In the rows, zero is written as 128.
Rotation paths and how fast each direction turns (degrees each step):
Each turn is a multiple of 5 degrees from 10 to 175, or 0.
Each row of a path follows its step; steps can be skipped.
path 1
step 2: [129 128 131 139 134 123 125 127 122 144 126 136 132 125 128 132 133 122
 135 122 129 121 128 134 124 127 127 136 133 117 120 144 140 138 139 129
 131 121 137 127 127 136 132 128 120 128 134 142 131 133 124 137 120 140
 137 128 127 118 125 130 125 122 121 137 135 128]
step 5: [123 129 128 143 128 133 122 121 129 133 111 135 119 136 128 145 137 123
 131 133 142 129 135 123 126 128 135 126 128 116 126 124 130 134 114 121
 138 133 125 125 120 126 128 134 119 132 131 134 135 130 131 125 132 116
 135 134 129 130 124 132 121 119 132 128 125 119]
step 6: [130 121 132 122 129 131 132 120 118 130 127 134 126 137 115 125 127 128
 125 128 143 147 130 133 128 122 130 132 126 113 126 129 136 128 128 117
 135 130 130 122 124 129 127 136 128 138 144 135 125 120 131 125 125 132
 121 141 134 129 138 124 122 124 132 130 135 118]
step 9: [123 134 130 131 127 131 116 127 119 132 112 125 115 121 128 130 143 126
 139 135 130 130 129 134 135 109 130 128 134 138 128 127 140 131 133 130
 134 129 132 121 132 133 126 123 125 132 138 128 141 129 133 117 121 140
 124 126 129 125 133 128 126 131 122 128 139 133]
step 21: [117 129 119 125 120 138 123 123 128 137 129 135 122 140 136 138 136 129
 128 123 138 128 130 129 124 128 134 131 125 130 119 136 127 134 122 127
 126 128 136 125 126 131 131 129 118 130 128 130 136 137 141 112 125 134
 139 132 122 127 127 137 115 134 121 132 138 113]
step 22: [112 124 127 134 120 127 126 116 126 132 123 132 117 133 119 130 134 130
 135 126 132 131 128 127 138 123 125 130 125 115 125 121 124 126 130 121
 127 127 130 116 126 122 122 135 129 146 124 132 123 129 122 125 117 134
 123 130 135 117 131 141 119 118 121 134 129 116]
step 28: [115 130 132 127 124 120 118 114 116 130 125 130 135 139 129 135 133 115
 128 137 134 131 117 134 132 119 130 136 132 123 121 135 126 137 119 131
 124 141 132 135 122 135 130 130 130 139 131 123 136 127 132 129 134 129
 131 125 138 128 141 134 117 123 127 126 130 133]
step 29: [121 130 121 127 121 126 130 128 121 139 121 128 127 124 119 126 121 118
 131 126 138 124 111 125 115 122 134 131 125 126 134 134 129 127 112 122
 138 130 135 117 135 128 126 134 121 131 130 139 135 130 129 137 117 130
 131 129 137 133 132 130 111 122 126 133 137 128]
step 30: [125 128 136 137 124 133 135 129 119 133 120 126 128 117 128 133 134 120
 115 131 134 133 129 133 115 133 135 125 138 122 130 118 131 139 124 125
 126 117 128 127 114 135 122 128 119 139 122 137 135 128 130 121 121 129
 119 135 124 135 135 138 118 121 123 137 130 126]
Speeds:
[127 127 123 129 126 127 126 130 126 128 128 127 132 127 130 127 131 128
 129 127 128 127 127 130 126 132 125 128 130 130 127 128 128 128 128 130
 129 131 131 132 130 127 126 128 129 129 128 130 131 128 128 128 125 129
 126 128 129 127 130 129 128 127 128 127 128 128] : 40
[127 127 128 125 128 129 127 127 131 128 127 129 126 128 129 126 130 128
 132 128 128 131 126 130 126 129 130 128 130 130 130 130 129 126 130 127
 128 128 127 130 125 127 128 130 129 125 128 129 128 128 127 129 127 125
 127 130 128 130 127 131 128 127 127 131 127 126] : 135
[126 124 128 128 130 130 128 124 128 129 127 126 129 128 129 129 128 126
 127 126 129 129 131 129 131 129 128 129 130 128 129 128 129 126 129 125
 129 128 128 128 127 128 128 126 126 126 126 131 128 126 127 127 127 127
 127 129 131 126 125 127 129 128 127 125 129 132] : 85
[131 127 130 127 130 129 127 129 129 128 128 127 127 126 129 130 129 129
 132 131 129 128 131 127 127 129 126 127 130 129 127 129 134 128 127 128
 131 127 128 129 127 129 128 128 126 129 132 129 125 127 128 129 128 128
 130 129 129 128 130 126 130 127 132 127 127 128] : 10
[129 128 130 129 129 129 129 128 129 126 129 128 131 131 125 130 130 129
 129 129 128 126 128 129 128 126 126 129 128 128 126 133 124 126 128 128
 125 130 129 128 127 127 128 130 127 128 128 129 125 126 129 127 127 128
 127 131 127 125 127 126 128 128 127 130 127 126] : 70
[129 128 128 128 126 128 128 128 126 129 125 126 126 130 129 126 129 129
 127 128 128 127 129 127 126 126 126 131 127 127 129 127 127 126 130 129
 127 128 128 129 125 129 127 125 129 129 127 126 126 126 125 126 126 130
 126 130 127 131 128 128 128 125 130 125 130 126] : 135
path 2
step 1: [124 128 118 127 136 120 115 139 135 120 123 125 107 129 129 124 131 130
 124 135 129 121 129 119 133 124 127 118 121 124 125 139 128 127 137 132
 122 132 117 128 124 125 126 125 135 131 129 133 127 123 132 135 125 120
 131 120 120 131 121 141 121 128 139 125 121 123]
step 3: [127 129 130 130 137 128 123 136 137 134 119 128 118 120 120 132 120 136
 131 134 126 131 124 118 115 124 138 120 124 132 131 139 127 128 134 121
 133 132 119 120 133 121 129 116 121 120 131 124 140 128 122 132 120 124
 132 131 118 128 122 127 133 131 134 125 120 142]
step 8: [140 125 119 121 135 122 118 124 121 125 131 116 128 125 138 138 123 126
 131 132 124 123 142 131 128 122 121 131 138 127 138 122 136 130 122 118
 133 122 128 125 125 132 133 132 125 124 138 113 135 128 134 129 135 122
 120 130 128 130 124 135 136 130 134 124 122 139]
step 10: [140 130 119 126 132 132 121 127 124 115 128 114 133 126 124 129 120 127
 134 133 135 118 129 141 116 119 120 127 125 119 137 127 131 131 132 130
 122 126 122 131 120 131 130 124 132 140 137 124 128 120 133 128 126 135
 135 141 128 127 124 137 114 135 128 133 125 134]
step 13: [132 135 115 132 132 128 125 136 122 129 131 116 125 120 117 129 126 128
 116 122 122 113 129 121 139 126 136 123 137 119 136 129 127 121 137 131
 130 127 121 138 135 135 131 128 136 124 136 128 131 124 118 136 122 127
 126 119 125 122 133 128 118 126 127 127 139 133]
step 14: [126 125 124 122 140 130 120 128 123 126 132 118 120 129 129 134 130 132
 122 131 120 124 118 125 115 127 127 132 127 115 128 140 133 137 134 119
 134 128 120 124 123 124 138 120 116 121 133 124 138 129 119 124 122 134
 131 135 133 130 118 118 130 123 136 128 118 137]
step 19: [144 127 113 136 126 119 128 137 126 127 129 115 125 129 141 114 126 124
 130 122 121 116 136 126 137 115 123 130 136 130 136 127 139 132 129 123
 131 125 127 128 123 129 127 129 123 129 135 126 131 123 126 135 132 129
 118 128 132 145 133 123 136 131 127 128 133 133]
step 21: [136 137 116 129 129 131 129 131 129 125 124 117 135 122 123 126 119 131
 120 128 132 121 132 124 124 121 134 125 133 128 139 126 142 137 135 129
 135 120 134 126 131 129 120 124 135 131 125 130 121 123 137 134 126 136
 136 135 132 140 126 133 113 138 126 123 136 140]
step 31: [125 120 124 126 123 127 125 136 121 131 130 112 120 134 136 135 130 132
 127 124 124 120 125 122 125 119 116 129 123 121 126 132 137 129 131 123
 131 128 125 124 129 123 130 124 127 136 145 114 123 125 136 141 126 126
 136 122 129 130 116 135 132 133 139 121 128 116]
Speeds:
[130 126 127 128 128 128 129 130 127 129 126 130 126 124 128 128 126 128
 131 129 128 128 129 127 128 127 128 128 128 131 128 128 132 130 125 129
 126 130 131 128 131 123 127 128 126 128 130 129 128 130 128 128 128 128
 131 126 129 131 129 127 128 128 128 127 128 128] : 25
[128 128 129 128 129 128 129 129 127 129 131 127 125 129 130 126 129 129
 125 129 130 125 130 127 131 127 125 128 130 126 127 129 127 129 128 127
 130 128 129 130 126 128 129 127 128 128 129 130 128 128 125 127 129 125
 130 123 127 129 130 127 129 129 131 126 129 127] : 60
[126 126 128 130 128 127 130 127 128 131 129 127 125 129 126 131 130 127
 130 128 127 128 126 129 128 128 127 128 128 128 131 126 130 129 130 126
 130 130 128 132 129 127 131 130 127 128 129 130 126 125 131 125 126 128
 127 129 128 128 128 128 132 128 128 129 127 129] : 125
[131 128 128 127 127 128 125 127 128 127 130 128 129 123 131 130 128 127
 126 131 128 128 127 130 126 127 128 126 132 124 130 129 127 130 127 129
 127 130 126 128 129 127 128 130 126 128 127 129 129 128 126 129 126 129
 127 128 127 128 129 129 129 127 126 131 129 129] : 10
[128 128 129 127 130 124 129 126 128 123 130 130 127 127 128 129 128 128
 129 131 128 129 129 130 126 128 126 128 128 130 126 129 126 129 128 130
 127 128 128 129 126 128 129 129 129 127 132 128 127 129 128 125 126 128
 129 130 130 125 126 125 127 126 127 125 126 129] : 175
[129 128 128 129 129 127 127 130 127 126 128 129 129 129 129 131 131 127
 128 129 128 128 128 126 128 129 129 126 127 129 128 130 131 126 130 129
 128 129 127 127 125 127 131 129 128 129 124 128 127 127 125 129 130 125
 128 127 130 130 129 125 130 130 126 129 124 129] : 135
[127 126 123 129 129 128 126 128 128 126 128 128 127 127 127 126 126 128
 128 129 126 131 128 128 130 129 124 130 128 130 129 130 124 131 130 125
 129 126 128 127 130 126 127 127 128 127 125 128 130 128 128 127 130 129
 126 127 127 129 129 126 130 128 126 128 126 128] : 135
[127 127 129 126 128 129 127 125 127 128 130 128 127 127 125 126 131 131
 126 127 128 127 129 128 125 128 131 130 126 128 130 128 127 125 127 128
 126 127 130 131 129 129 128 127 125 126 129 129 128 130 129 130 128 128
 127 125 128 130 127 126 129 128 126 130 125 130] : 35
